Each named move below is a turn or a mirror, shown by a few rows before and after it. Which moves, in which order, take the first row of each later pair to the second? The first pair is answered.
move Q739:
-26	-6	-14	-15	-24	18	-15	-15	-7	-34	11	-11	40	4 |-> 35	39	20	-7	-11	-2	14	11	7	23	-21	-15	31	16
-24	23	14	28	-49	-2	31	-61	-6	-1	14	-26	-17	-29 |-> -5	36	23	30	-46	-10	43	-50	0	15	2	-26	-24	-28
-11	33	19	7	-18	-9	-4	-30	2	-7	2	-31	-5	-10 |-> -9	32	19	11	-17	-10	0	-30	0	-4	4	-30	-5	-11
26	19	19	5	24	30	-17	-5	11	8	-27	19	-38	30 |-> -20	-11	1	4	12	39	-33	-25	1	-30	-8	22	-33	21
move Q683:
-4	-2	-3	-4	23	-1	-19	23	-7	1	4	-7	22	7 |-> 7	13	7	0	13	-11	-3	24	-4	14	-6	-12	19	4
11	-5	28	40	-2	6	33	2	14	25	-5	-3	-17	-20 |-> 2	-27	14	44	-8	18	18	-17	8	20	6	7	-32	-22
4	7	4	-27	20	20	-13	31	14	-9	-4	11	12	13 |-> 15	29	16	-21	14	13	5	31	16	5	-12	2	8	15
move Q354:
45	23	13	-21	34	-11	-4	47	32	13	-40	-15	-9	20 |-> 33	-12	6	18	-31	-1	4	-43	5	13	-32	7	-58	4
14	-1	-30	-38	50	1	-28	59	4	22	-12	35	18	3 |-> 40	38	5	12	-21	-28	33	-9	-13	65	-31	14	-24	-12
22	-7	12	-16	-12	1	-2	-29	10	3	-11	-9	-13	-16 |-> 14	-19	0	-36	10	7	-20	-6	13	-10	-6	-2	-1	-14
move Q469:
4	13	11	-19	-15	15	16	3	27	-42	11	-24	-9	15 |-> 10	-1	3	-25	-7	18	5	10	33	-47	11	-11	-15	19
26	-23	-17	-8	12	32	-20	25	28	28	-1	30	-8	9 |-> 35	2	7	20	-26	12	19	-8	21	46	-14	9	-22	-2
-15	50	36	32	-55	-16	61	-10	-22	11	13	-46	6	-9 |-> -54	23	15	-14	9	4	6	56	-4	-33	34	-45	63	3
-15	-52	-8	-1	0	9	-9	-36	-13	-38	-19	-21	-20	-11 |-> -12	-45	1	4	-1	4	-2	-41	-11	-36	-21	-24	-23	-10
Now pairs of rows:
(2 to 3 moves a pair)
-7	13	1	13	-37	-25	30	-23	-8	23	-15	-20	-6	-14 |-> -6	21	-1	-14	14	-29	17	35	10	16	-16	-25	32	3
Q354 Q354
-38	-29	-10	-19	-35	10	-36	-29	-3	-23	24	29	7	-15 |-> 32	8	5	-39	24	-1	-30	36	22	27	-7	37	15	8
Q739 Q354 Q354
45	64	53	10	-1	-15	47	41	17	26	-23	-16	0	5 |-> 9	-53	-14	-8	-2	49	-44	-8	2	-28	26	64	-38	3
Q683 Q354
-38	-46	-14	-28	47	18	-24	71	-9	-46	19	23	23	-9 |-> -84	-22	11	15	-33	-7	29	3	-34	-56	18	-27	14	-38
Q354 Q739
3	13	4	-30	76	5	-4	25	50	-20	-11	-18	65	30 |-> -47	-33	-9	15	-16	16	5	-95	10	-47	14	-14	15	0
Q354 Q739 Q683
44	49	36	0	17	-35	23	40	48	53	-30	11	5	-3 |-> 31	-22	4	29	-43	2	-4	-57	20	37	-4	58	-62	-19
Q354 Q739
22	-38	-10	2	13	11	-37	0	11	37	-27	48	-22	28 |-> -16	-57	-23	-2	16	18	-51	-3	7	2	-12	39	-7	22
Q469 Q354
39	33	31	-15	43	-1	19	44	-6	34	-5	7	0	39 |-> -12	-27	4	15	-25	27	1	-54	-38	-2	31	27	-44	17
Q683 Q469 Q354
6	23	18	-19	35	-15	-13	50	18	4	-11	-29	56	22 |-> -27	-38	-4	22	-48	6	-19	-61	-20	-17	16	0	-10	-9
Q354 Q739 Q683
15	-30	-66	2	7	39	-19	-40	22	-40	11	48	5	-5 |-> -20	-1	-54	-13	25	20	-9	6	31	-67	9	6	53	-8
Q354 Q739
5	55	28	0	2	-24	25	52	7	31	-8	-31	41	-16 |-> 33	42	22	-7	13	-14	18	56	12	51	-16	-15	26	-6
Q469 Q683
-27	-27	-25	-41	32	9	-25	46	6	-21	7	21	30	1 |-> -28	-46	-24	1	-40	11	-10	-41	-16	-12	15	33	-22	-12
Q354 Q354
18	43	31	7	-22	-34	30	-4	20	28	-4	-28	-11	-24 |-> 42	41	22	-10	13	-30	10	27	36	32	-8	-9	-8	-13
Q739 Q469 Q739
-21	-10	-6	4	-21	2	7	-30	-8	-6	6	-13	-13	-11 |-> 6	-22	-16	-15	15	10	-20	0	2	1	4	15	-14	2
Q354 Q469
39	-1	-7	-25	15	-9	16	11	8	2	1	28	-38	-22 |-> -26	-10	-13	-23	-3	-10	10	4	-3	-42	16	-3	-6	-39
Q469 Q739 Q683
-42	18	15	17	-39	-12	32	-4	-15	-28	9	-57	32	-13 |-> -40	2	9	26	-57	-7	27	-32	-18	-28	9	-42	12	-14
Q683 Q683
